Small tables with named rows and columns. After each table, cells are looked up by row and column.

Table Bugodad
,Suv,Gedat,Bam,Daf,Fus,Forodo,Kovalel,Lop,Vur,Vugogo
Tapi,172,73,35,110,193,162,65,37,120,193
Malu,66,57,62,85,112,142,163,172,168,148
Gaketos,140,162,130,82,69,108,154,156,113,70
Mozun,35,12,53,132,201,216,171,89,26,15
Zuv,52,17,130,220,148,26,39,167,218,111
Kiru,51,132,190,152,65,43,115,187,164,80
Pone,171,162,64,61,159,174,78,51,146,180
Meke,153,84,78,145,149,82,80,148,148,79
Zup,23,52,192,191,50,25,162,212,84,11

Malu, Forodo => 142
Zuv, Lop => 167
Gaketos, Daf => 82
Kiru, Lop => 187
Meke, Kovalel => 80
Malu, Fus => 112
Pone, Daf => 61
Tapi, Gedat => 73
Gaketos, Fus => 69
Malu, Gedat => 57
Pone, Lop => 51
Meke, Suv => 153
Mozun, Lop => 89
Malu, Kovalel => 163
Kiru, Vur => 164
Which row has the largest Forodo? Mozun

Pigavo:
,Foz,Bil,Difo,Fep,Detofo,Gidimav,Gov,Rolo
Kos,89,114,188,93,127,73,80,86
Neku,104,68,72,125,85,99,160,56
Gedaf,117,134,85,124,137,130,91,143
Pipabe,146,124,152,127,97,94,64,167
Mozit,80,131,129,140,125,194,112,132
Potikuv,126,94,122,64,101,31,83,157
Zagemo,105,126,145,77,80,98,201,134
Mebop,122,133,126,96,88,135,142,80
Bubadiz,156,115,39,94,73,56,61,170
Vavuv,79,94,84,178,115,120,132,81
Begisib,90,101,154,120,128,144,97,111
Tonunu,13,69,152,126,120,91,115,58
Viv,187,97,76,125,35,131,133,90

Pipabe, Gidimav: 94
Begisib, Difo: 154
Bubadiz, Gidimav: 56
Kos, Bil: 114
Begisib, Gidimav: 144
Begisib, Detofo: 128
Which row has the largest Rolo? Bubadiz

Gadoniz.csv
,Ger,Gikotub,Rok,Demep,Dez,Zafima,Zupog
Lufe,-28,-35,37,-21,-38,45,51
Kuf,-45,38,18,-49,-20,10,40
Fotos,-19,32,-15,-61,-15,6,24

Kuf, Rok -> 18
Fotos, Ger -> -19
Fotos, Zafima -> 6
Fotos, Gikotub -> 32
Kuf, Ger -> -45
Lufe, Gikotub -> -35
Kuf, Dez -> -20
Lufe, Dez -> -38
Fotos, Demep -> -61
Kuf, Zafima -> 10
Lufe, Demep -> -21
Fotos, Zupog -> 24
Fotos, Rok -> -15
Which row has the largest Ger? Fotos

Bik:
	Kop	Dibik	Lazetik	Vez	Samif	Bos	Pab	Sav	Vod	Busi
Tabolug	5907	5987	-5689	6429	-5179	3349	-5398	5783	-5033	-5373
Mesuten	-5270	-5529	5400	5927	5548	-5111	5843	-5872	6244	5951
Fekudir	6222	6290	-5078	-5434	-5311	6083	-5782	6105	-5087	-5082
Pip	-5846	-5962	5532	5990	5937	-5002	5801	-5501	6356	5931
Dul	5914	5932	-4595	5873	-5222	6270	-5555	5793	-5711	-5613

Lazetik of Mesuten: 5400
Kop of Mesuten: -5270
Busi of Mesuten: 5951
Vez of Mesuten: 5927
Dibik of Dul: 5932
Sav of Fekudir: 6105
Bos of Pip: -5002
Bos of Mesuten: -5111
Sav of Dul: 5793
Kop of Fekudir: 6222
Busi of Fekudir: -5082
Vez of Pip: 5990
Samif of Fekudir: -5311
Bos of Fekudir: 6083
Kop of Dul: 5914

Kamot:
         Domik     Dek   Bizum   Boben   Lidef     Non     Kud   Fufas  Munuko  Merafur
Ros      79323  -17785  -14478  -16720   86628  -57153  -19096   57544   42867    46888
Lura     92005  -64731   65445   -6634  -35768   11274  -52303  -25898   98323    50294
Topobo   31766   83445  -67111  -24188   51970  -27261  -14057   26484  -12600    34256
Melefog  24343  -11536   53428   13047   10249   -8640   57302  -18598   -6302    38102
Lakis    28459   65289   23854   84780  -68947   88715   91501   72309  -45242    42637

What is the Boben of Lakis in Kamot?
84780
What is the Domik of Lakis in Kamot?
28459
What is the Munuko of Topobo in Kamot?
-12600
What is the Domik of Melefog in Kamot?
24343
What is the Bizum of Ros in Kamot?
-14478
What is the Bizum of Lakis in Kamot?
23854
What is the Kud of Ros in Kamot?
-19096
What is the Fufas of Lakis in Kamot?
72309
What is the Boben of Ros in Kamot?
-16720

Bopos
fields: Ruta, Dud, Bigime, Pigoneb, Kuzefu, Tolade, Lop, Tezozuf, Sal
Meged: [85, 87, 14, 15, 9, 84, 15, 85, 8]
Pufut: [19, 30, 80, 80, 72, 20, 80, 19, 73]
Vatuno: [12, 12, 87, 86, 91, 14, 86, 13, 93]
Ven: [6, 19, 93, 93, 84, 7, 93, 6, 86]
Zupuf: [92, 79, 7, 7, 16, 91, 7, 92, 14]
Rudit: [7, 21, 92, 92, 81, 8, 92, 7, 84]
Gisovo: [87, 87, 12, 13, 8, 86, 13, 86, 6]

What is the Kuzefu of Ven in Bopos?
84
What is the Tolade of Gisovo in Bopos?
86
What is the Bigime of Meged in Bopos?
14
What is the Tezozuf of Rudit in Bopos?
7
What is the Pigoneb of Pufut in Bopos?
80
What is the Sal of Gisovo in Bopos?
6
What is the Tolade of Pufut in Bopos?
20
What is the Tezozuf of Meged in Bopos?
85
What is the Kuzefu of Zupuf in Bopos?
16
What is the Ruta of Rudit in Bopos?
7
What is the Pigoneb of Meged in Bopos?
15
What is the Ruta of Pufut in Bopos?
19
What is the Bigime of Rudit in Bopos?
92
Which row has the largest Kuzefu? Vatuno

Fav =
|  | Ripozes | Lomup | Tuf | Vurin | Pez |
|---|---|---|---|---|---|
| Banol | 156 | 7291 | 4747 | 606 | 4350 |
| Sog | 906 | 1303 | 1060 | 3666 | 7537 |
| Lam | 3609 | 1337 | 5824 | 5917 | 3467 |
| Napigur | 358 | 482 | 401 | 7257 | 1019 |
| Puv | 5940 | 7101 | 7068 | 451 | 4897 |

What is the Vurin of Banol in Fav?
606
What is the Ripozes of Banol in Fav?
156
What is the Pez of Napigur in Fav?
1019
What is the Vurin of Sog in Fav?
3666
What is the Vurin of Puv in Fav?
451
What is the Tuf of Lam in Fav?
5824
What is the Ripozes of Lam in Fav?
3609
What is the Tuf of Napigur in Fav?
401
Which row has the largest Lomup? Banol

Donegu:
cols = Zufa, Limu, Vete, Vedote, Lova
Pakeb: [76, 76, 15, 21, 20]
Zum: [17, 20, 73, 70, 73]
Zem: [74, 71, 22, 16, 20]
Zom: [16, 17, 71, 19, 72]
Fima: [71, 71, 21, 21, 18]

What is the Vedote of Pakeb in Donegu? 21
What is the Vete of Zom in Donegu? 71
What is the Limu of Zum in Donegu? 20
What is the Zufa of Pakeb in Donegu? 76
What is the Limu of Fima in Donegu? 71
What is the Zufa of Zem in Donegu? 74
What is the Vedote of Zem in Donegu? 16
What is the Zufa of Fima in Donegu? 71
What is the Limu of Pakeb in Donegu? 76
Which row has the largest Vete? Zum

Fet:
fields: Tiruka, Pob, Mel, Vavake
Zug: [-0.330, -0.751, -0.235, -0.143]
Sobus: [-0.554, -0.417, -0.158, 0.104]
Meka: [-0.304, 0.607, 0.238, -0.287]
Mul: [-0.529, 0.259, 0.457, -0.202]
Fol: [-0.243, -0.002, 0.849, -0.002]

What is the Tiruka of Zug in Fet?
-0.330
What is the Tiruka of Fol in Fet?
-0.243
What is the Tiruka of Meka in Fet?
-0.304
What is the Pob of Mul in Fet?
0.259
What is the Vavake of Sobus in Fet?
0.104
What is the Pob of Zug in Fet?
-0.751
What is the Vavake of Fol in Fet?
-0.002
What is the Vavake of Meka in Fet?
-0.287
What is the Tiruka of Sobus in Fet?
-0.554
What is the Mel of Sobus in Fet?
-0.158
What is the Mel of Fol in Fet?
0.849
What is the Vavake of Zug in Fet?
-0.143

